A hidden rule labels the rows of this table. It goes by one to three of the table's principal directions, not those with the most spread.
-6 40 19 19 -24 29 30 -14 -7 -48 -14 -44 -20 2 -10 -15 11 19 -2 -20 -6 -17 -25 -22 18 -65 -57 -14 -19 10 -3 -3 -46 6 19 -29 47 0 16 83 4 1 13 17 -5 plum
-32 -37 -3 1 -29 29 28 -32 11 18 18 27 23 -31 -43 -12 -11 -4 -21 14 -23 -58 -45 -38 61 -27 -44 -52 -33 2 6 15 -1 -7 29 -4 -39 -19 -25 -28 8 34 21 61 62 iron
-1 3 -38 13 16 -11 4 9 -14 6 16 -4 6 -11 45 -13 -25 17 -8 46 -9 -17 70 24 14 21 13 -5 -32 23 -25 -20 10 -6 48 10 -4 -19 -21 -18 -17 32 32 -18 -12 iron
13 19 -27 30 28 -32 5 -10 -46 -1 10 -1 -15 6 48 1 -31 10 -20 44 -28 17 55 22 24 4 28 2 -51 9 0 -32 26 5 27 19 0 11 -16 -11 -16 14 29 -10 -1 plum
5 -5 -2 -24 14 -3 -13 -11 5 15 -41 13 13 11 15 8 -23 -10 2 33 9 -7 1 -4 -5 9 10 -23 19 -15 -14 27 2 9 -25 8 -5 6 30 -12 -10 -4 -15 16 17 hill
-4 -14 -15 28 5 3 19 -29 -21 2 -3 -16 -16 -16 14 -5 -34 10 -21 27 -8 -15 40 20 41 -8 11 -44 -31 2 -10 -7 1 0 31 19 5 -10 -40 -18 0 22 12 32 26 plum
-29 -7 38 -3 -17 30 -16 -10 24 -4 9 29 24 9 -48 -19 27 2 28 0 -17 -15 -45 -39 -10 -14 -26 27 27 -10 28 21 36 -20 -20 -23 -11 17 17 41 13 -7 44 10 22 plum
-16 -26 -2 -112 14 3 -38 52 69 11 -31 35 32 -1 3 16 33 -29 13 -8 64 -10 -64 -38 -90 62 2 26 78 -1 8 62 -17 29 -38 -34 -21 -2 66 -56 -15 -21 -86 -29 -23 plum
-1 1 -8 6 -8 -4 9 -5 -7 1 11 -2 -5 -15 -5 10 -25 -2 4 -3 -3 4 -13 -10 33 0 -8 -1 -26 1 -15 -10 -15 6 19 0 -14 -15 -15 -8 15 11 -4 15 15 iron
-34 -25 -17 -27 -1 24 12 3 -8 -26 -44 21 14 -26 14 -30 2 20 -10 35 -28 -41 -3 3 14 14 -11 -27 5 1 45 -3 12 -9 10 20 -17 -16 -34 -32 17 19 36 59 33 iron
-22 -3 -17 14 1 31 46 -44 -14 7 -31 -8 -4 -46 24 -68 22 28 -27 47 -35 -5 21 16 70 -2 -14 -20 -25 29 36 -3 28 -34 46 24 -12 -46 -40 -39 31 64 63 58 47 plum
4 -7 12 2 7 -11 -7 -8 8 21 13 -3 3 10 -14 14 -10 -15 1 -11 12 9 -11 -16 -4 2 3 3 3 -5 -13 15 -7 2 -10 -6 -9 4 10 0 -5 -6 -19 -3 7 plum
-1 -5 -32 -42 0 -1 8 -3 27 17 4 13 17 -23 4 4 2 -28 -11 18 11 -15 -53 -48 4 4 -25 -9 -18 4 -19 24 -23 26 4 -25 -24 -2 31 -33 -17 14 -25 3 18 iron
10 7 14 52 16 -21 22 11 -38 7 25 -40 -15 34 1 -2 5 2 -18 -32 -9 9 42 27 -16 -20 10 -7 -14 2 11 -16 -7 -17 4 13 32 19 -13 49 -13 -15 14 -23 -27 iron
5 3 -11 60 -3 -8 34 -8 -45 -20 32 -30 -37 -17 9 -10 -3 14 -19 -16 -19 4 37 30 28 -13 -6 -26 -43 6 2 -32 -2 3 55 16 3 -14 -63 2 13 10 21 -6 18 plum
30 -14 -7 38 12 -26 -16 -5 -28 9 27 16 -17 18 8 22 -42 -4 -1 8 -18 15 40 41 13 8 40 6 -14 -12 -14 -33 35 0 -15 23 -15 27 -29 -30 -4 -26 19 -25 2 iron
0 -24 6 28 -10 2 -14 -14 -2 6 34 26 21 15 -29 4 -8 -12 7 10 -22 -29 1 -20 5 -21 -18 -18 -8 -23 -6 1 25 -6 -12 -6 -23 28 -3 20 -12 -11 41 -3 29 iron
-3 30 -37 -63 30 -10 -8 18 23 17 -45 -15 9 -21 64 -12 20 5 -8 46 36 20 34 14 -35 47 38 15 15 31 -4 16 -10 11 11 4 23 -24 41 -41 -19 40 -52 -10 -46 tile
4 25 17 -26 22 -25 -5 47 8 -12 -19 -76 -4 19 28 17 38 -6 -2 -57 84 31 31 -9 -74 26 16 -15 31 18 -3 26 -84 17 5 -6 53 -20 36 28 -26 8 -117 -24 -74 hill
13 19 18 35 -21 17 -8 -28 11 -19 33 -24 -19 -1 -27 0 13 -2 19 -21 1 13 -1 -4 0 -38 -7 17 -4 -1 -14 -12 0 5 -10 -23 29 26 0 45 2 -11 12 -20 -9 tile
5 24 10 -17 0 14 -9 2 -4 -54 -38 -9 -34 -8 10 10 -7 28 22 -3 7 23 -10 18 1 2 -4 27 21 -3 6 -19 -7 7 -6 -9 21 -3 2 18 25 -14 -7 7 -12 plum
-8 -4 7 -32 16 -5 5 11 20 2 -37 -48 10 -17 4 -24 29 -21 13 -27 42 31 -41 -53 -14 36 -21 9 35 5 12 38 -58 -5 -9 -4 -12 -38 13 -10 34 16 -48 38 21 tile
26 8 0 13 12 -36 -31 11 -1 23 31 6 14 35 19 20 -22 -20 11 -5 1 32 26 -4 -17 13 41 46 -13 4 -22 -11 6 3 -30 1 -1 24 17 3 -26 -21 4 -45 -38 hill
20 -4 4 -23 -6 -12 -19 36 -4 -33 -15 20 -20 6 -1 36 -14 3 10 -31 20 16 -28 15 -4 19 -6 13 24 -13 -3 -18 -14 17 -14 1 -20 -8 2 -32 22 -33 -47 -14 -8 plum
51 -31 18 51 -8 -29 -8 18 -24 11 50 12 -26 47 -29 44 -14 -24 -8 -77 -3 31 9 48 -8 -17 23 18 5 -29 -4 -32 12 -4 -51 13 -5 43 -21 -3 -1 -74 0 -61 -26 iron
9 7 -19 2 31 -29 20 15 -24 24 -12 -23 -8 11 39 -4 -12 4 -37 8 2 12 38 28 4 9 17 -4 -17 18 2 -6 -12 -10 17 20 11 -13 1 -16 -11 10 -14 -4 -21 tile
3 -30 -5 26 -36 10 45 1 -3 28 20 22 27 -6 -29 -29 20 -18 -23 -27 -26 -28 -51 -31 64 -22 -55 -37 -30 2 2 10 -12 -20 17 9 -51 -36 -19 -29 16 12 36 18 47 hill
15 -35 4 60 -17 -29 23 31 -21 55 86 17 -11 34 -46 32 -12 -27 -49 -59 -5 -25 5 36 -2 -31 4 -33 -29 -12 -16 -7 18 1 20 13 -11 19 -28 -11 -17 -41 -22 -60 -6 plum
12 -15 23 18 -9 -4 -30 -12 6 5 12 14 9 17 -25 11 -1 -29 30 -13 4 20 -15 -18 -16 5 21 8 22 -30 1 11 22 8 -47 4 -12 33 3 4 10 -30 2 -9 19 plum
-13 -24 25 30 -9 13 -5 -18 14 31 34 17 31 21 -30 -28 25 -16 13 -12 -21 1 -1 -23 -2 -13 -8 31 6 -7 20 20 37 -33 -23 -10 -11 19 3 36 0 -7 73 -16 11 plum
-11 -5 5 3 -9 9 -10 6 -1 -17 8 32 -9 4 -22 9 -4 12 1 5 -26 -21 -17 11 -12 -15 -7 9 8 -17 10 -10 35 4 -4 -6 -2 21 -12 17 2 -30 27 -7 11 plum
6 43 0 11 -14 5 2 6 -16 -42 -17 -24 -20 -2 21 6 -18 37 5 1 -2 6 29 21 30 -23 -7 8 -23 19 -15 -37 -26 -1 26 0 35 -20 -3 35 6 14 -1 7 -36 plum
15 23 0 7 29 -13 0 -30 -21 27 -37 -7 0 12 47 -24 -7 -9 11 39 -23 44 36 31 -11 29 71 25 8 6 15 1 37 -4 -39 35 16 22 6 -17 -1 3 32 -2 -7 tile
32 -7 -22 51 -10 -19 7 23 -30 9 72 37 -17 24 4 18 -28 10 -24 -3 -36 -16 41 58 27 -20 8 15 -46 10 -21 -55 46 -7 25 5 -13 22 -26 -20 -21 -25 49 -75 -29 tile
13 -5 18 -18 13 -17 -18 42 0 -23 -17 -22 -20 25 7 32 -4 5 -1 -46 48 22 10 18 -33 18 14 8 34 -3 2 -2 -36 6 -16 0 20 -4 8 0 0 -30 -69 -17 -43 hill
-13 4 -20 -58 7 5 1 -4 30 21 -49 19 24 -25 17 -24 18 -9 -6 34 0 8 -48 -35 9 23 -9 16 14 8 11 29 -2 -1 -11 0 -24 -28 28 -41 12 22 -10 37 24 hill
3 -7 4 -23 -7 -13 -20 51 17 3 23 15 5 22 -17 40 13 -14 -1 -34 36 -19 -8 6 -67 10 13 -15 26 -12 -13 12 -10 27 -10 -11 12 19 23 0 -32 -34 -68 -52 -43 iron
5 -24 -8 -11 13 -5 -17 12 -2 0 -14 19 0 0 16 1 -15 -1 8 16 3 -1 18 24 -11 36 22 2 26 -8 4 -1 22 0 -13 16 -22 1 -15 -44 10 -11 4 -5 11 iron
15 -2 6 16 -27 -10 -4 52 12 39 48 33 33 38 -20 5 19 -1 -10 -36 -5 -23 13 22 -10 -13 -8 15 2 14 -20 -12 11 -27 2 1 -11 -10 20 6 -22 -15 9 -64 -52 tile
6 6 38 36 4 -17 0 -15 -9 37 20 -16 8 34 -29 2 1 -28 13 -26 -5 26 -15 -19 -17 -8 25 7 5 -14 1 19 7 -6 -33 9 7 28 11 38 -2 -21 0 -7 6 plum
29 7 -12 8 -8 -24 6 52 9 54 35 16 31 36 8 -3 15 -10 -20 -24 0 -6 17 22 -7 1 4 22 -6 25 -30 -7 -2 -24 -1 6 -8 -16 29 -12 -28 -9 3 -68 -58 tile
-9 -8 18 -9 2 9 8 -6 -7 -17 -25 -4 -20 -2 -14 10 9 8 -12 -13 9 -5 -13 14 -14 -5 7 -32 19 -12 24 8 -2 9 -8 9 15 8 -10 -5 3 -11 -34 24 7 plum
-5 7 25 -66 -19 10 -71 15 46 -17 -32 50 31 7 -22 38 -3 -23 70 5 31 13 -58 -40 -54 37 24 34 65 -33 -5 28 11 34 -70 -16 -15 25 55 -4 11 -30 -51 -4 -7 tile
1 18 16 100 -16 19 38 -77 -68 -65 23 -44 -58 -21 -12 -18 -14 26 1 -5 -60 10 28 16 64 -66 -24 -30 -63 -13 24 -52 10 3 34 10 24 24 -79 63 29 7 83 41 56 iron
-21 -35 -3 9 -5 11 -5 -13 11 6 20 19 8 -10 -18 -5 -10 -6 2 10 -11 -23 -4 -16 4 0 -5 -6 -4 -14 2 14 22 0 8 -6 -17 5 -30 -1 1 -6 34 10 35 hill
-16 -1 -18 -23 -8 14 -14 -2 12 -5 -48 27 22 -24 28 -35 16 16 3 48 -23 -12 20 11 3 24 27 -6 17 5 20 0 31 -7 -5 30 -9 -24 -23 -40 9 20 26 37 13 hill
19 27 15 -15 -17 -12 -1 25 23 26 6 -5 35 33 -12 6 19 -36 15 -33 18 5 -56 -52 -25 -11 -15 11 7 3 -29 29 -42 12 -35 -19 4 7 65 32 -22 -18 -31 -31 -29 plum
8 9 32 -41 14 -4 -22 -8 39 44 -25 -14 41 24 -12 2 21 -42 41 -12 44 35 -42 -54 -41 29 12 23 50 -7 -12 59 -27 -4 -65 -15 -2 11 81 17 -7 2 -43 -3 -12 iron
11 3 -15 46 -3 -29 32 14 -34 14 56 -18 -12 17 6 18 -17 -7 -46 -23 -5 -16 28 9 16 -33 -4 -35 -65 13 -18 -19 -21 13 45 3 12 4 -17 9 -35 0 -15 -31 -21 plum
-30 28 28 14 8 35 21 -58 -19 -30 -29 -30 -15 -15 -7 -28 9 28 14 30 -17 2 0 -16 26 -30 -33 -10 -7 2 32 9 8 -14 21 -14 25 5 11 65 21 38 41 50 35 tile
5 -23 -3 39 -5 -5 -4 -27 -10 14 44 33 13 15 -21 -1 -6 -20 -3 12 -42 -13 -6 -20 12 -25 -6 -2 -29 -23 1 -3 42 -2 -16 -5 -23 41 -14 16 -20 -22 68 -13 34 plum
-25 40 45 -41 -1 13 -14 -12 35 16 -52 -28 37 9 -16 -23 51 -23 42 -9 27 37 -56 -67 -47 9 8 28 49 -3 26 58 -23 -2 -52 -11 30 4 71 60 12 13 -35 33 -9 plum
-22 -17 9 -33 -5 6 11 7 20 15 -20 4 18 -4 -22 -5 18 -15 -22 -16 8 -21 -54 -36 -8 -7 -22 -22 14 -2 22 33 -24 2 -10 -4 -10 -11 13 -12 2 0 -35 39 19 tile
-15 -38 -50 -83 37 -2 -19 18 45 38 -22 39 26 -23 38 -2 -12 -15 -13 66 34 -19 -2 -11 -22 63 15 11 22 9 -10 41 21 9 4 -15 -32 -10 34 -85 -19 21 -24 -9 6 plum
12 45 3 13 49 -23 -9 -5 -27 -30 -37 -87 -23 11 62 -3 -2 17 24 8 41 57 83 10 -34 24 22 14 10 8 -14 0 -46 0 10 1 57 -6 20 68 -7 21 -20 -8 -39 tile
-2 -7 -14 48 -32 8 16 -14 -40 -33 15 36 -10 -18 -4 -8 -37 22 -6 28 -57 -37 2 10 74 -23 -21 -40 -51 -7 -2 -41 28 5 43 23 -37 -14 -65 -24 21 7 60 29 56 hill
-10 23 0 -17 -12 4 6 20 0 -13 -5 11 -8 -2 -17 14 16 17 -17 -2 -4 -22 -26 6 -12 -23 -19 -18 0 1 5 -7 -1 10 17 -6 13 -1 17 14 -7 -2 -34 1 -13 iron
7 -1 -2 24 -7 -18 9 14 -11 11 30 -20 -15 -7 -15 18 -16 1 -12 -31 12 9 8 12 22 -1 3 -8 -21 8 -18 -20 -23 -3 29 11 -5 -24 -28 -13 13 7 -37 1 -6 iron
3 8 15 -16 -2 13 -4 -8 3 -4 -22 22 0 8 -12 5 7 9 11 4 -9 2 -22 11 -3 -7 -10 9 24 -10 9 2 18 -8 -25 -5 -3 11 27 10 6 -10 10 1 2 tile
-7 25 3 41 1 12 8 -57 -25 -50 13 -44 -55 -40 -5 8 -23 29 10 7 -10 22 24 9 35 -30 -11 -1 -36 -2 -6 -34 -8 13 43 -12 26 1 -47 41 23 21 13 32 28 tile
Here are more rows. What is the label of each one?
-17 -20 -18 8 -14 22 -7 -24 -5 -46 2 39 -24 -48 1 -21 -1 24 7 30 -42 -4 -9 9 35 9 -9 17 -10 -8 29 -29 52 6 26 4 -37 -12 -70 -43 39 3 61 25 58 hill
-8 -1 22 -32 -12 -4 -38 6 30 17 -15 29 31 9 -21 7 14 -22 21 -7 5 17 -41 -33 -25 17 29 27 32 -10 18 19 12 4 -52 6 -13 10 22 -16 6 -13 -29 17 -4 plum
7 16 -3 25 5 -20 16 9 -15 0 38 -38 -39 3 -10 43 -19 11 -28 -36 20 -1 29 30 -12 -30 -3 -21 -28 2 -34 -18 -35 16 42 -11 38 0 -11 39 -23 -8 -52 -28 -33 tile
6 -22 -18 -7 1 -24 -23 43 -4 39 -6 62 37 23 26 -8 7 4 -21 22 -27 -10 47 46 -11 37 55 6 13 4 19 -16 57 -24 -18 50 -30 -12 -18 -67 -17 -8 20 -20 -26 hill
0 20 -13 -11 16 -10 4 21 -5 8 -20 -14 7 11 32 -10 -1 10 -10 19 4 -4 30 14 -14 7 6 2 2 14 -7 2 -8 -6 10 6 19 -10 21 12 -13 9 -3 -9 -27 tile
-5 -5 15 -8 -3 9 -34 -23 0 -28 -30 28 -8 -5 -6 12 -22 4 29 24 -15 11 -12 2 -4 12 32 9 24 -26 15 -5 34 14 -38 13 -5 24 -18 -11 18 -23 9 30 27 hill
-26 7 13 18 -37 40 -18 -40 14 -22 -3 46 32 -13 -16 -48 14 23 27 45 -68 -20 -12 -30 45 -28 -17 33 -12 3 27 -15 58 -28 -9 -2 -18 0 -22 26 18 17 115 40 35 hill
-43 -50 14 18 -25 41 34 -29 -15 -20 -15 16 2 -28 -52 -20 6 12 -9 -3 -40 -57 -33 -5 30 -22 -25 -71 0 -28 47 6 16 -12 7 23 -16 -1 -70 0 26 3 45 84 74 iron
24 20 -1 68 -9 -17 28 16 -51 -25 35 -35 -39 13 12 10 -23 30 -23 -30 -4 7 56 46 49 -31 -13 -17 -50 19 -18 -52 -21 -11 57 14 19 -21 -37 20 7 7 2 -24 -26 plum
-20 -25 -15 -33 -7 15 29 4 13 17 -22 3 20 -24 -8 -14 1 -12 -19 7 4 -41 -40 -21 14 8 -17 -47 -1 7 6 25 -27 5 8 7 -18 -22 -5 -43 2 21 -21 45 27 iron
-4 5 -19 -63 20 -27 -25 58 31 42 -21 17 46 20 21 14 9 -17 -1 17 35 -10 -2 -17 -57 43 20 7 31 4 -20 33 -15 4 -17 1 -4 -10 60 -16 -33 0 -59 -24 -43 iron
-8 -8 -26 -21 1 5 34 22 1 -3 23 -2 -22 -23 0 3 13 7 -39 -16 8 -23 -18 16 2 -8 -33 -6 -19 21 9 -9 -15 9 46 -20 -1 -13 -4 -28 -2 9 -23 -20 -11 iron
1 30 33 50 -3 13 22 -33 -29 -12 23 -18 -17 21 -17 -15 18 19 -2 -10 -30 5 13 11 14 -52 -27 7 -20 7 19 -16 19 -21 11 -13 26 25 13 72 -2 4 51 -14 -4 plum
-3 22 -46 -4 0 -2 25 -21 -8 28 -16 0 12 -35 49 -18 -44 18 -25 73 -12 -18 39 7 81 6 7 -30 -63 40 -38 -12 -8 -3 62 20 -12 -52 -7 -55 -6 73 5 37 10 plum
1 -3 -2 31 -11 10 -5 -33 -25 -38 -12 8 -20 -17 3 0 -38 24 4 25 -36 -11 21 18 46 -17 2 -19 -20 -10 0 -34 16 2 9 18 -9 -1 -53 -6 19 0 40 43 39 plum
12 3 -16 -7 -8 -17 -27 17 -16 -14 11 47 -10 8 -1 51 -64 4 0 28 -10 -22 -1 21 15 -2 13 -10 -18 -15 -26 -30 21 29 3 5 -18 22 2 -31 -3 -21 -25 -10 2 plum
-3 2 -39 -4 -10 6 10 -28 1 23 -16 26 21 -33 29 -20 -38 11 -20 75 -23 -32 15 -9 79 -1 -7 -39 -47 22 -32 -4 8 -2 43 18 -36 -43 -11 -62 0 57 18 46 41 hill
13 -12 14 -5 27 -19 -1 -8 -9 37 -15 7 -3 22 0 11 8 -23 -4 -7 4 37 -3 20 -28 25 51 4 25 -18 21 17 27 -2 -49 24 0 30 13 -23 -7 -22 -19 -9 -3 tile
-1 -33 16 18 8 15 -17 -60 4 -9 -16 2 -16 -15 -20 -4 -19 -12 25 14 -6 22 -12 -17 19 3 3 0 20 -37 6 18 25 -1 -32 1 -20 17 -29 0 32 -14 34 41 72 hill
14 1 -11 1 13 -16 13 -27 -20 4 -41 -20 -15 -5 25 15 -46 -10 -22 23 15 3 2 -8 38 -4 1 -58 -20 -9 -26 16 -36 23 8 18 -6 -16 1 -29 1 11 -46 46 40 hill
15 1 -1 41 24 -44 17 20 -34 44 41 -33 -35 29 9 37 -12 -11 -48 -37 23 22 67 64 -35 -4 61 -23 -22 2 -7 -9 2 11 19 27 45 21 -16 1 -32 -19 -63 -52 -51 plum
-18 1 -27 -77 5 25 -37 21 44 -5 -40 58 42 -16 30 -25 9 11 27 74 -3 -29 -12 -13 -22 41 -9 39 40 12 4 17 39 -3 -11 -19 -28 -9 47 -38 1 17 30 -7 -1 tile
-8 -30 -8 -3 -25 32 -17 8 30 -18 16 48 18 -17 -11 -31 9 23 15 13 -26 -26 -8 -3 36 3 -38 42 11 11 4 -17 36 -33 11 -17 -43 -27 -27 -24 24 3 80 -4 20 hill
3 -31 17 27 11 7 -21 -51 1 10 2 18 0 8 -19 -3 -11 -15 22 18 -19 19 4 -9 6 0 16 10 15 -37 7 16 48 -10 -42 3 -15 36 -15 13 8 -22 57 13 49 hill
-14 -26 -29 -25 -6 13 -11 2 21 -4 3 36 14 -28 8 -3 -33 5 7 38 -12 -38 -7 -7 18 22 -8 2 -6 5 -21 -2 11 8 19 -8 -36 -17 -24 -46 3 8 27 11 27 tile
-17 -10 14 -37 -19 22 -10 0 44 20 -8 20 52 6 -29 -9 14 -17 17 4 8 -36 -51 -58 -6 -8 -31 -6 20 1 -8 39 -19 -8 -26 -23 -16 -3 46 13 -12 10 0 21 6 iron
25 1 -18 19 -24 -16 -1 57 -1 29 51 41 20 30 1 7 -4 4 -16 -15 -17 -26 23 38 10 -9 -5 19 -18 20 -29 -33 20 -18 15 5 -18 -9 8 -19 -18 -15 22 -73 -50 tile
-19 -44 -32 -39 12 -2 -24 -3 24 17 -8 40 29 -34 -1 -4 -22 -19 14 49 -3 -13 -27 -38 12 50 6 2 9 -17 -1 18 22 4 -7 5 -60 -11 -19 -67 17 13 9 41 58 iron
-7 1 10 -7 -8 6 -10 -17 15 -11 -2 -14 1 -19 -20 7 -3 -10 25 -11 17 14 -32 -41 8 2 -19 4 5 -11 -10 13 -26 10 -3 -14 -10 -10 1 13 21 8 -20 28 27 iron
5 16 -18 -7 19 -12 -7 -6 -10 -10 -14 -18 -8 -16 34 -1 -13 6 9 27 10 23 29 3 7 25 19 6 -10 9 -7 -11 -7 7 13 8 2 -10 -4 -18 4 24 -12 9 -3 iron
